In the data rows, the value 128 means zero.
Some points:
[80. 125. 59. 125. 113. 123. 176. 116. 123. 189. 109. 131. 87. 138. 80.
 185. 124. 82. 155. 83. 42. 123. 99. 161. 127. 166. 78. 122. 84. 143.
 157. 139.]
[92. 130. 160. 160. 114. 136. 199. 171. 153. 158. 148. 108. 94. 136. 157.
 109. 99. 154. 127. 143. 228. 81. 120. 91. 119. 98. 108. 121. 34. 136.
 106. 132.]
[117. 134. 143. 164. 64. 150. 142. 168. 128. 171. 163. 149. 120. 163. 126.
 123. 218. 80. 117. 174. 129. 136. 136. 68. 155. 148. 105. 170. 176. 123.
 130. 194.]
[136. 144. 154. 143. 178. 104. 178. 129. 132. 160. 77. 123. 110. 116. 108.
 141. 171. 99. 126. 126. 138. 167. 172. 125. 119. 53. 70. 137. 79. 100.
 130. 106.]
[148. 161. 99. 115. 124. 166. 188. 185. 126. 83. 66. 62. 106. 157. 25.
 82. 151. 148. 148. 160. 134. 119. 87. 97. 125. 131. 99. 149. 151. 237.
 121. 72.]
[236. 155. 155. 103. 82. 117. 110. 143. 52. 211. 166. 98. 158. 133. 143.
 178. 132. 108. 117. 177. 118. 161. 155. 166. 127. 147. 101. 142. 112. 94.
 179. 163.]
[99. 137. 82. 128. 156. 120. 100. 95. 80. 150. 84. 71. 160. 118. 185.
 29. 106. 160. 83. 131. 116. 108. 133. 123. 24. 61. 81. 167. 97. 82.
 132. 163.]
[169. 164. 172. 112. 106. 162. 112. 222. 112. 119. 110. 136. 91. 93. 128.
 160. 145. 161. 108. 63. 154. 131. 209. 167. 147. 139. 129. 127. 147. 47.
 109. 103.]
[114. 174. 146. 73. 178. 73. 110. 144. 104. 91. 118. 140. 79. 140. 227.
 83. 135. 138. 140. 125. 91. 150. 127. 215. 164. 123. 96. 108. 125. 207.
 75. 236.]
[80. 54. 182. 88. 140. 96. 125. 160. 166. 180. 158. 132. 153. 114. 120.
 111. 255. 193. 147. 124. 157. 96. 67. 206. 109. 124. 101. 64. 148. 104.
 96. 88.]
[167. 85. 175. 158. 105. 158. 108. 66. 171. 126. 157. 128. 55. 99. 75.
 115. 165. 178. 179. 173. 147. 63. 127. 156. 116. 34. 163. 197. 90. 191.
 197. 113.]
[135. 167. 124. 201. 194. 49. 99. 148. 101. 129. 182. 171. 199. 219. 84.
 136. 171. 140. 89. 122. 98. 138. 160. 119. 115. 164. 173. 93. 85. 112.
 91. 126.]
[73. 114. 97. 157. 83. 91. 116. 117. 112. 92. 94. 124. 119. 161. 152.
 78. 173. 13. 174. 99. 167. 76. 170. 98. 135. 109. 100. 61. 163. 78.
 194. 96.]
[182. 119. 141. 99. 102. 134. 205. 111. 158. 81. 91. 158. 167. 133. 135.
 94. 142. 120. 143. 229. 177. 175. 65. 115. 195. 76. 140. 108. 91. 113.
 202. 127.]
[132. 184. 29. 36. 134. 102. 144. 169. 188. 168. 168. 61. 166. 79. 143.
 135. 140. 144. 111. 169. 92. 105. 167. 148. 147. 150. 180. 111. 125. 121.
 110. 66.]
[147. 144. 177. 161. 101. 120. 212. 98. 115. 155. 97. 111. 140. 118. 164.
 121. 93. 109. 107. 90. 105. 122. 154. 77. 69. 192. 240. 113. 131. 123.
 91. 85.]
[110. 144. 117. 136. 160. 82. 152. 89. 163. 156. 124. 73. 96. 193. 154.
 117. 124. 116. 150. 168. 158. 109. 93. 84. 225. 118. 69. 212. 195. 105.
 55. 80.]
[186. 140. 141. 196. 160. 148. 76. 78. 120. 60. 212. 139. 128. 165. 129.
 188. 155. 167. 110. 107. 81. 146. 31. 122. 163. 150. 116. 155. 125. 105.
 143. 77.]
[190. 96. 137. 130. 112. 222. 108. 153. 153. 161. 173. 128. 61. 158. 136.
 93. 87. 67. 162. 89. 69. 169. 154. 207. 79. 131. 109. 131. 114. 145.
 157. 74.]
[142. 138. 87. 147. 56. 57. 132. 190. 156. 129. 67. 212. 37. 79. 218.
 154. 169. 135. 126. 127. 91. 131. 98. 76. 120. 137. 156. 157. 126. 192.
 115. 158.]
[53. 193. 174. 131. 107. 167. 123. 122. 131. 139. 193. 137. 172. 126. 183.
 93. 78. 122. 229. 56. 149. 144. 98. 105. 120. 70. 154. 87. 132. 179.
 131. 103.]
[142. 90. 67. 150. 38. 55. 116. 135. 168. 175. 132. 123. 122. 200. 155.
 83. 67. 199. 68. 105. 127. 148. 152. 229. 158. 100. 129. 120. 156. 160.
 185. 100.]
[106. 85. 97. 163. 215. 92. 62. 163. 206. 184. 99. 175. 144. 108. 72.
 153. 24. 98. 129. 116. 161. 178. 109. 125. 94. 162. 93. 114. 161. 139.
 151. 134.]
[116. 131. 160. 195. 83. 165. 148. 90. 122. 111. 74. 106. 132. 109. 109.
 88. 147. 145. 144. 88. 143. 111. 143. 193. 142. 187. 104. 139. 122. 98.
 105. 144.]
[82. 105. 117. 108. 153. 128. 183. 96. 59. 141. 156. 178. 85. 145. 64.
 115. 134. 181. 89. 185. 63. 138. 194. 127. 143. 138. 159. 64. 145. 154.
 143. 194.]
[185. 97. 201. 165. 175. 116. 87. 138. 211. 130. 96. 120. 133. 85. 121.
 103. 144. 78. 135. 123. 109. 104. 117. 163. 168. 163. 172. 175. 61. 81.
 119. 138.]
[25. 90. 143. 90. 107. 178. 96. 174. 37. 139. 151. 131. 114. 91. 133.
 166. 72. 120. 90. 134. 112. 117. 123. 135. 178. 130. 151. 218. 92. 120.
 111. 49.]
[170. 113. 110. 116. 163. 129. 130. 129. 51. 95. 72. 151. 158. 109. 181.
 195. 140. 109. 152. 179. 177. 48. 80. 244. 87. 126. 103. 93. 116. 187.
 94. 75.]
[178. 93. 115. 99. 118. 76. 117. 104. 145. 110. 184. 46. 119. 99. 87.
 78. 153. 79. 95. 119. 134. 156. 163. 79. 91. 136. 95. 62. 122. 195.
 64. 118.]
[99. 180. 79. 68. 164. 70. 142. 127. 150. 110. 187. 193. 162. 97. 92.
 88. 169. 80. 119. 108. 189. 111. 184. 127. 147. 125. 145. 236. 152. 110.
 124. 138.]
[118. 150. 104. 141. 89. 100. 81. 106. 132. 116. 34. 96. 158. 145. 127.
 162. 132. 119. 185. 190. 36. 119. 122. 126. 73. 83. 159. 117. 162. 101.
 96. 114.]
[98. 145. 102. 212. 136. 82. 176. 105. 134. 77. 146. 158. 117. 96. 114.
 151. 60. 124. 114. 139. 110. 172. 163. 179. 122. 88. 155. 112. 163. 104.
 110. 40.]
[170. 104. 68. 171. 145. 148. 89. 95. 88. 134. 153. 186. 138. 131. 154.
 123. 62. 154. 213. 189. 193. 137. 249. 59. 127. 169. 103. 135. 122. 141.
 100. 120.]
[117. 130. 220. 91. 69. 109. 106. 126. 177. 106. 125. 127. 161. 114. 129.
 129. 136. 125. 92. 137. 144. 185. 130. 65. 124. 131. 84. 134. 181. 117.
 107. 70.]
[115. 217. 149. 133. 160. 192. 165. 104. 200. 112. 143. 181. 120. 114. 177.
 150. 114. 161. 89. 130. 80. 74. 129. 93. 56. 185. 44. 129. 122. 108.
 181. 135.]
[125. 132. 74. 162. 114. 190. 114. 126. 113. 153. 84. 140. 210. 85. 103.
 128. 193. 131. 106. 117. 105. 179. 128. 121. 212. 76. 95. 136. 59. 143.
 98. 151.]
[108. 71. 96. 136. 132. 207. 187. 131. 149. 175. 140. 166. 210. 159. 165.
 149. 166. 152. 149. 76. 193. 208. 101. 128. 60. 215. 173. 184. 153. 133.
 127. 150.]
[62. 70. 127. 173. 127. 109. 98. 151. 115. 45. 157. 53. 133. 109. 172.
 183. 214. 151. 112. 150. 146. 115. 163. 123. 50. 114. 106. 149. 137. 188.
 198. 145.]
[127. 107. 194. 107. 145. 161. 106. 77. 69. 153. 146. 207. 137. 91. 122.
 101. 131. 90. 101. 154. 63. 121. 116. 99. 120. 130. 130. 84. 154. 176.
 101. 72.]
[114. 105. 126. 34. 158. 93. 144. 138. 84. 126. 84. 97. 97. 151. 119.
 151. 136. 111. 155. 119. 166. 101. 106. 42. 133. 152. 111. 71. 124. 73.
 193. 109.]
[235. 92. 114. 117. 154. 136. 154. 152. 105. 111. 105. 131. 112. 154. 122.
 47. 101. 125. 67. 17. 126. 80. 110. 49. 162. 89. 122. 166. 171. 94.
 102. 139.]
[102. 79. 129. 129. 93. 126. 125. 96. 152. 136. 113. 143. 83. 128. 124.
 131. 127. 110. 107. 150. 192. 139. 112. 116. 132. 133. 70. 78. 111. 95.
 52. 173.]
[142. 209. 154. 178. 116. 135. 101. 117. 108. 148. 159. 128. 113. 116. 103.
 86. 68. 59. 81. 124. 190. 123. 55. 180. 136. 163. 171. 105. 157. 81.
 146. 194.]
[111. 191. 195. 85. 200. 144. 56. 44. 136. 211. 12. 54. 14. 175. 111.
 161. 197. 196. 144. 82. 214. 176. 156. 87. 135. 51. 222. 150. 155. 172.
 174. 112.]
There is one direction along which these points spread out most. Take the direction at right angles to it along which they spread out most. Then take the direction at right angles to both along which they spread out most. Go by this last direction. How many in every 100 of the points above lie lower along it than each point below? Round to a whole number. More than half of the points above lie lower than the first one.
[109. 144. 153. 103. 60. 157. 73. 151. 168. 107. 110. 139. 178. 226. 40.
 187. 59. 111. 66. 153. 135. 43. 143. 156. 96. 130. 154. 117. 113. 172.
 89. 173.] 39
[121. 138. 105. 162. 199. 188. 129. 252. 122. 142. 188. 143. 154. 175. 149.
 144. 100. 121. 143. 152. 66. 81. 101. 94. 128. 84. 158. 84. 102. 92.
 126. 153.] 41
[137. 77. 150. 78. 120. 101. 176. 31. 154. 136. 121. 112. 207. 119. 149.
 205. 114. 139. 177. 63. 67. 81. 145. 120. 206. 101. 102. 131. 134. 136.
 126. 188.] 59
[166. 145. 72. 114. 91. 135. 147. 108. 110. 114. 198. 143. 82. 87. 100.
 216. 112. 162. 152. 85. 153. 142. 78. 117. 64. 58. 136. 120. 166. 50.
 63. 180.] 39
[119. 101. 134. 78. 128. 87. 148. 167. 134. 19. 127. 136. 112. 185. 117.
 115. 113. 175. 153. 112. 109. 197. 157. 124. 126. 175. 122. 138. 86. 94.
 135. 154.] 68
[116. 78. 152. 183. 135. 106. 108. 170. 93. 150. 160. 28. 118. 59. 126.
 151. 88. 134. 148. 169. 100. 116. 91. 118. 177. 186. 151. 149. 158. 150.
 145. 177.] 39
[90. 133. 71. 60. 98. 152. 69. 72. 112. 88. 154. 154. 114. 129. 155.
 72. 123. 122. 131. 167. 93. 137. 71. 105. 114. 191. 194. 134. 56. 101.
 118. 123.] 45
[126. 110. 61. 129. 171. 221. 108. 100. 178. 59. 117. 95. 106. 127. 170.
 164. 133. 101. 61. 122. 146. 134. 176. 133. 206. 124. 168. 39. 160. 126.
 137. 139.] 43
[104. 107. 191. 108. 180. 174. 152. 133. 129. 114. 105. 111. 165. 106. 96.
 77. 104. 150. 166. 197. 77. 147. 121. 191. 82. 122. 158. 179. 181. 100.
 112. 183.] 25
[163. 124. 162. 101. 143. 83. 136. 138. 87. 87. 127. 129. 174. 135. 146.
 175. 84. 77. 105. 88. 135. 174. 99. 163. 101. 112. 134. 165. 108. 188.
 196. 127.] 25
[154. 194. 98. 136. 92. 116. 94. 124. 99. 117. 125. 169. 157. 39. 65.
 88. 87. 215. 153. 67. 145. 96. 133. 103. 188. 188. 98. 82. 149. 128.
 188. 128.] 41
